(in the rows, 128 means zero)
The rows of X fall into 4 groups, which share some directions, and each row is roughly a mix of its group's hidden directions.
X:
[[ 89 149 163 141 103 151 168 116 131 113 146 111 142 158  88 156 151]
 [114 127 136  83 143  80 111 104 132 175 110 153 156  98 119 128 104]
 [ 88 150 168 146 138 111 123 108  98 148 151 106 167 155 102 162 133]
 [148  99  76 128 152 115 144 151 141 117 130 154  97  75 142 101 120]
 [105 175 118  87 137 120 136 126 176 169 106 152 128 108 109 106 123]
 [ 89 147 133 150  99 154 180 134 175 127 145 159 121 140 105 140 144]
 [117 146 159 172 106 139 161 129 110  94 139 123 134 160 104 152 175]
 [145 164 149 105 107 145 141  86 127  87 120  99 127 160  80 132 137]
 [161 151 127 140  97 166 121 120 129  70 138 108 100 174 125 122 131]
 [147  96 111 118 150  96 162 147 136 109 116 136 106  71 133 101 163]
 [136 190 116  73 116 124 144 107 153 123 132 119 116 115  99  91 133]
 [137 100 105 118 168  87 155 142 135 110 127 130 106  69 125 102 150]
 [112  81 138 136 150  64 134 133 129 110 123 174 128  95 121 143 133]
 [124 140 141 108 106 160  76 113 125 154 111 122 146 171 139 145  80]
 [137 157 138  78 135  79  99 123 150 161 110 135 130 108 149  90 139]
 [167  84 121  79 138 123 116 124 136 122  70 127 117  97 139 110 119]
 [158 125 154  78 121 139 116  80 168 133  96  96 125 150 122 115 120]
 [125 113 145 115 139  88 171 120 125  74 137 114 115 101  93 123 168]
 [113 158 128 123 126 108 183 107 118 116 126 151 143 105  65 138 151]
 [102 173 153 102 110  99 120 125 157 182 114 161 150 127 135 118 142]
 [109 134 172 161 126 141 139 102 109 130 130 105 159 172  99 170 146]
 [104 156 183 107 137  79 125 100 146 144 138 105 147 142 114 126 161]
 [133 154 102 110 123 120  84 147  93 176 111 156 149 110 155 117 100]
 [144 135  93 186  99 169 141 142 113 105 143 168 117 148 130 143 118]
 [ 83 120 147 109 143  94 168 128 169 164 128 142 139  92 113 126 152]
 [145  77 136 143 160 106 162 140 136  99 101 121 111  98 126 124 175]
 [124 122 101 177 104 148 155 131 131 123 129 199 129 132 114 156 112]
 [125 121 126  68 113 101  89 125 125 153  99 161 141 105 141 122  88]
 [142  66  97 153 133 123 137 140 125 113 115 182 118 100 137 144 103]
 [124 176 140 103 110 119  80 114 109  99 108 148 132 164 100 141  97]
 [121 179 149  83 113 120 101  90 149 160 110 136 148 152 109 126 107]
 [136 157 134  90 143 137 129  93 169 168 140  75 129 133 130  97 128]
 [102 198 156 101 114 100 106 118 130 166 132 133 153 144 122 120 138]
 [125 107 111  90 139  96 107 128 160 166 112 167 127  92 150 111  94]
 [105  71 137 136 173 126 161 118 114 131 122  99 146 103  96 159 126]
 [124 193 117 119 122  99 154 113 140 122 123 174 128 116  82 118 145]
 [104 142 144 147 125 145 106  96 121 166 136 135 164 169 111 168  89]
 [115 100 114 124 138 100  93 175  98 146 110 162 134  93 166 128 113]
 [100 108 157 151 165 109  87 141 114 170 140  98 150 143 161 144 126]
 [145 151  87 118  94 172 103 164 127 137 126 141 109 129 168 102 103]
 [128  97  86 163 138 157 115 169  87 136 116 154 131 111 147 146  98]
 [111 131 136  74 144  75 116 129 143 167 117 138 139  85 137 104 129]
 [159 104 122 157 144 153 116  85  90 129 117 116 152 154 106 164  93]
 [114 151 162 182 107 133 110 143 106 110 132 140 137 182 133 157 153]
 [179 117 112 135  96 170  96 133 115 119  86 148 120 153 157 129 109]
 [140 173  93 110 101 138 170 116 159 118 130 168 111 110  97 105 130]
 [168 101 139 104  94 137 128 130 165 128  75 154 113 126 161 109 147]
 [ 90 112 132 157 138  92 133 142 139 181 147 175 150 108 149 142 129]
 [102 142 155 162 124 167 115 124 120 166 140  99 156 177 135 158 123]
 [139  92 112 167 113 175 157 138 111  75 146 116 109 141 120 148 125]
 [150 114 173 162  96 143 116 105 131 106 118 125 133 189 139 153 146]
 [161 139 103  95 120 104 148 128 152 119  94 170 108  87 124  93 144]
 [143 108  85 132 124 133 109 160  80  83 119 158 112 106 129 134  95]
 [138  97 142  78 147 108  72 111 129 139 102 105 132 128 145 124  88]
 [124 134 125 182 103 180 146 147 131  92 148 126 110 169 128 146 138]
 [107 180 138  95 119 134 129  87 139 177 137 117 159 141  99 130 108]
 [114 120 143 111 147  76 104 129 126 190 113 151 157 101 152 124 130]
 [134  61 137 154 140 114  90 156 112 107 112 143 119 132 167 147 115]
 [ 79 133 152 136 119 145  91 135 124 167 150 118 153 164 145 156  94]
 [156  88 141  95 149 106 120 117 137  93 135  71 104 115 143 102 140]
 [121  76 135 190 141 149 162 140 126 152 141 119 140 128 150 151 152]
 [ 76 141 156 138 142  88 156 136 127 120 179 108 134 118 111 132 163]
 [114 124 146 165 155  72 139 140  98 128 114 162 147 110 114 147 168]
 [102 134 161  76 149  68 129 113 133 135 134 104 140 100 111 115 146]
 [173 103 125 114 120 177  95 121 136 118  96  93 112 157 155 121 106]
 [ 56 113 148 135 125  99 140 149 143 153 153 163 145 113 127 152 123]
 [117 105 112 127 145  84  92 164 104 137 110 178 131  95 152 131 109]
 [ 85 116 151 175 124 153 133 143 114 113 171 103 135 164 126 164 129]
 [132 143 136  90 147  62 114 145 115 110 119 125 118  90 133  95 160]
 [143 122 147 151  97 174 166 109 110  94 117 110 136 159  98 155 151]
 [131 146 119 139 114 149 107 164  59  77 135 103 123 141 125 136 130]
 [144 137 125 173 106 187 127 130 103 100 141 105 124 176 128 147 126]
 [173 117 103 156 100 174 105 134 129 109 105 155 109 159 155 131 106]
 [131 116 120  81 136  94 123 124 153 165  88 167 134  85 135 110 117]
 [146 158 156 135 104 129 120 118 143  73 148 101 101 175 129 116 158]
 [ 82 154 160 120 124 103 169 121 151 119 169 109 130 126  99 126 165]
 [162  62 112 125 137 136 150 128 134 100  79 148 113  99 123 134 126]
 [146  88 118  91 154  87 119 122 169 131 114 140 106  90 148 100 117]
 [165 113 154 121 101 166 109 122 124  86  89  98 115 170 136 133 138]
 [136  99 148  89 164  71 115 117 134 152 107 111 137  92 141 109 144]
 [125 149 115  79 162  72 126 116 139 143 122 135 127  82 109  99 125]
 [108 178 145  95 139  82 107 153 113 148 128 112 136 108 139  98 163]
 [101 107 174 123 155 109  93 141 106 163 110  89 157 137 149 144 141]
 [122 181 138 106 129 137 170  92 139 148 130  99 145 128  80 120 153]
 [116 124 142  68 144  66 124 117 134 144 115 134 139  84 120 110 131]
 [110 131 164  82 163  88 118 102 141 161 119  87 148 116 116 120 137]
 [149 127 148  74 123 121  92  82 113 124  94 113 146 143 105 137  93]
 [ 85 144 118 114 151  95 131 128 117 185 137 153 161  91 112 135 109]
 [169  91  87 101 149 148 116 139 109 120  88 118 114  93 137 113 101]
 [108 120 176 107 140  70 120 113 136 173 116 128 159 117 138 130 155]
 [120 148 142 119 124 168 105  89 135 141 131  97 143 178 105 151  86]
 [107 147 157 112 146 120 133  77 154 182 139 101 159 144 105 137 120]
 [148 135 102 195 115 169 155 135 114  96 149 141 114 152 121 142 137]
 [128 108 120 193 135 151 157 144 102  90 165 109 118 141 124 147 148]
 [162 125 119 159 117 183 127  98 138 105 147  99 114 177 127 137 108]
 [186 156 101 123 112 165 108  99 132 138  88 147 126 151 126 119 103]
 [ 89 114 157 180 141 110 129 118 113 155 156 138 162 150 123 171 128]
 [122 173 170  96 134  95 104 122 105 114 122  84 138 143 114 117 162]
 [135  98 145  90 136  84 152 113 118  76 117 119 120  95  95 124 148]
 [119 173 123  81  91 161 111 131  94 136  96 132 149 134 105 135 100]
 [ 91 172 126 164 116 146 157 123 114 165 156 146 160 141 100 153 130]
 [122 155 108 133 114 171 145  94 137 177 123 150 156 141 100 148  91]
 [190 115 117 103 106 135 100 132 138 106  92 132 101 130 166  96 130]
 [165 108 108 115 128 176 116 105 100 107  88 115 131 140 103 146  85]
 [117 151 108  81 145 145 166 125 167 117 112 110 106  99  85 104 128]
 [155 126  90  97 143 144 161  91 167 153 108 139 123  96 103 110 104]
 [127 121 167 160 106 157 115 129  92 103 119 104 143 180 126 164 142]
 [120 143 154 110 163  85 151 119 119 145 128  87 143 101 111 112 180]
 [152 117  89 166 111 193 136 132 106 117 115 147 126 145 121 150  97]
 [ 88 136 133  97 161  77 138 132 129 169 140 124 147  81 118 117 137]
 [136  82 110 110 148  93  96 160 128 125 128 137 108  90 174 106 113]
 [146  82 169  97 135  94  85 116 141  98 102 110 116 142 150 126 126]
 [159  67 101 145 125 139 143 148 102  79 113 144 108 102 135 134 125]
 [152  73  91 128 139 141 156 148 147  99 122 134  93  88 142 110 126]
 [100  80 147 140 152  71 105 155 114 131 123 157 137 106 150 145 130]
 [134 114 143 165 111 131 154 129  85  94  98 159 145 136  96 167 154]
 [108 132 165 126 155  72 112 112  95 132 164  88 152 129 124 134 146]
 [151  91  90 161 114 179 151 145 147 100 119 155  98 129 136 134 111]
 [165 117  94 143 108 186 132 138 115  76 123 119  99 144 127 128 110]
 [156 146 127 109 127 139 105 122 117  79 154  65 101 149 134 102 128]
 [172 133 125 139 136 167  99  87 103 134 109  95 142 169 119 142 100]
 [ 94 106 155 120 160  71 136 126 107 152 152 106 155  96 125 135 148]
 [158  96 112 154 122 148 126  96  91 107 113 153 143 142 101 167  89]
 [144 128 137 120 143 124  95  77  90 147 123 109 164 150 106 154  87]
 [136 105 111  97 115 143 106 165 157 149  89 152 110 106 174 104 115]
 [123 125 170 141 132 148 119 123 127 133 150  54 134 167 148 130 155]
 [121  68 112 151 133 144 113 168 121 157 133 133 128 111 184 133 110]
 [132 175 110 130  77 142 141 154 145  90 139 167  98 136 131 107 144]
 [ 96 168 108 117 104 137 106 172 106 175 128 158 145 113 153 120 113]
 [ 78 149 142 138 145  82 130 129 143 182 153 157 154 115 128 135 133]
 [104 128 140 115 142 111  57 144  98 150 113 132 147 142 147 145  87]
 [118 129 141 155 146 114  96 121  60 135 155 101 161 147 126 157 114]
 [115 108 158 130 175 117 137  91 116 160 123  81 162 130 100 152 133]
 [108 173 149  71 127  96 105  96 139 152 148 105 143 131 114 112 113]
 [108 130 142 116 178  57  88 132 114 148 122 134 141 108 131 126 126]
 [ 89 158 167 105 134  71 111 116 145 152 166 113 141 132 133 117 141]
 [166 110 109 162 107 175 128 156 126  86 123 122  95 149 158 121 138]
 [141  85 113 105 154  79 125 150 121 117 118 137 114  72 150 104 137]
 [ 91 155 150 168 113 152 139 141 127 106 175 103 125 171 121 146 146]
 [101 119 142 143 144 130 181 113 185 103 150 118 107 132  92 134 149]
 [102 151 131 178 106 163 114 140 123 154 135 160 146 171 135 161 111]
 [104 120 156  83 125  89  81 122 134 165 105 150 151 124 143 134  99]
 [170  99 125 104 121 152  88 140 110  85  93 101 105 141 151 118 113]
 [147  89  79 136 138 140 123 168 109 118 102 161 110  89 149 122 107]
 [134  98 136 187 122 165 179 121 143 128 149 112 127 146 132 145 160]]
Here is one row of each group, with its name. Which group are the others in?
[145  88 164 101 145  99  80 118 140 105 118  89 114 144 157 119 125]  Y
[142 112 123  75 149 101 157 118 114 126 106 103 132  72 106 106 147]  A
[127 115 133 132 155  81  83 129  97 178 125 142 158 114 159 133 114]  U
[135  80 143 118 154 135 137 154 139 105 114  70 104 113 150 111 161]  M

[170 100 117  86 123 135 119 107 144 126  61 153 123 113 123 122 106]  M
[119 133 173  75 135 108 104  92 148 164 102 100 152 139 122 128 124]  Y
[120 155 152 178 109 149 161 120 135 113 161 111 129 169 116 141 169]  Y
[135 192 145 133 105 123 137 112 154  93 150 122 108 164 110 110 162]  A
[ 87 118 163  92 150  85 100 121 111 154 147  91 155 118 130 135 117]  M
[109 152 175 157 120 138 121 129  92 132 123  99 158 172 118 158 160]  A
[166 101 116 151 131 133 170 128 154  75 126 128  90 119 124 112 164]  Y
[115  94 126 129 162  65 148 141 146 125 133 155 118  79 131 117 150]  Y
[104 132  94 160 105 175 173 151 153 117 147 164 110 126 115 138 118]  U
[138 126 121 112  76 120 111 140 140  98 106 201 112 131 140 128 109]  Y
[112 191 117 128  87 142 113 144 112 129 113 183 137 147 112 137 113]  A
[114  54 129 141 164 121 152 156 140 137 114 120 122  90 146 133 144]  M
